x =
[[ -92.8  166.7 -131.2 -206.4]
 [  65.2  -40.4  123.8   51.8]
 [-102.5  131.8   46.5  -19.0]]
Rows and columns are numbered from 0.
The entry in the bottom-left corner: -102.5
The entry in row 2 and column 1 is 131.8
The entry in row 0 and column 2 -> -131.2
The entry directly below 51.8: -19.0
The entry directly above 131.8: -40.4
The entry in the top-left corner -> -92.8
Report the entry at row 0, column 1.
166.7
The entry directly below -206.4 -> 51.8
Report the entry in row 1 and column 0.
65.2

16	16	-53	8
-1	-57	41	36
49	15	2	-9
-22	-52	-3	9
-38	10	-25	15
-6	-6	4	1
-32	-28	29	-6
-71	26	-38	-23
34	-43	-9	35
-18	16	16	15
The 4th entry from the end, reading row by row: -18
The smallest entry -> -71
The entry in the bottom-right corner is 15
The entry directly below -3 is -25
The 3rd entry on the diagonal from the top-right corner is 15
Report the entry directly below the largest entry.
A: -22
The entry just left of -28 is -32
The entry just right of -3: 9
Report the first entry on the main diagonal.
A: 16
Report the smallest entry in the last column.
A: -23
Report the entry just right of -1.
A: -57
Report the third-last entry, reading row by row.
A: 16
The maximum -> 49
The fifth entry from the end, reading row by row -> 35
Report the 2nd entry on the diagonal from the top-right corner.
A: 41

X =
22; -6; -35; 46; -10; -1; -15; -37; -45; -19; 59; -4
12; 62; -10; 24; -9; -37; 14; -57; -56; -4; -46; -46
-17; -15; 14; -47; 15; 36; 35; 2; 33; -16; 34; -18
-32; -62; 6; 48; 51; 41; 43; -58; -20; 21; -20; -44
-31; 30; 33; 48; 55; 49; 58; 35; 5; 39; -57; -17
18; 1; 20; -50; 55; -54; 49; 3; 0; 32; -7; 40
-44; -1; -16; -18; -62; -58; 17; -5; 22; 19; 19; 11
-49; 17; -16; 51; 17; 23; -11; 27; 50; 23; 11; 16
54; -46; -45; 6; -37; -19; -62; 62; 48; 16; -52; 24
-18; 15; 0; 54; -20; -22; -53; -47; -64; 20; -52; -46
10; 17; -23; 28; -50; 40; -11; -61; 60; 46; -46; 4
-8; 48; -14; 45; -34; -55; -37; -12; -34; -17; -7; 34
0; -25; -57; -58; -51; -13; -22; -60; 46; 32; 23; -51
56; -17; 29; 61; -43; -36; -37; -62; -64; 36; -15; 15
Counting starts at 0.
What is the entry in row 1 and column 2?
A: -10
The entry in row 2 and column 0 -> -17
The entry just right of 29 is 61
The entry in the bottom-left corner: 56
The entry at row 1, column 0: 12
What is the top-left entry?
A: 22
The entry in row 2 and column 2: 14
What is the entry in the top-right corner?
A: -4
The entry just right of 27: 50
What is the entry at row 0, column 1?
A: -6
The entry in row 0 and column 2 is -35
What is the entry directly below 60?
A: -34
The entry just left of -14: 48
What is the entry in the bottom-right corner?
A: 15

40; 8; -9; 11; 8; 22; 10; 39
24; 25; 24; 25; 21; 27; -13; -39
21; -38; -4; -14; 29; -4; 15; -27
-34; -3; -1; -12; 25; -24; -23; -22
5; 17; -57; -48; -3; 15; 9; 18
The top-left entry is 40
Read off the second entry on the main diagonal.
25
Read off the largest entry in the last column.
39
Read off the entry directly above -12.
-14
Read off the first entry in the row that holds the smallest entry.
5
Read off the largest entry in the last row.
18
The smallest entry in the first column: -34
Read off the entry directly above -34.
21
The minimum -> -57
The second entry in reading order: 8
Read off the entry directly above -57.
-1
The entry directly below -38: -3
Read off the entry directly below -24.
15
The entry just right of -9 -> 11
Read off the entry directly below the largest entry.
24
Read off the smallest entry in the last column.
-39
Read off the fifth entry in reading order.
8
Read off the entry just left of the smallest entry.
17
Read off the entry just right of -23.
-22
Read off the third entry on the main diagonal.
-4
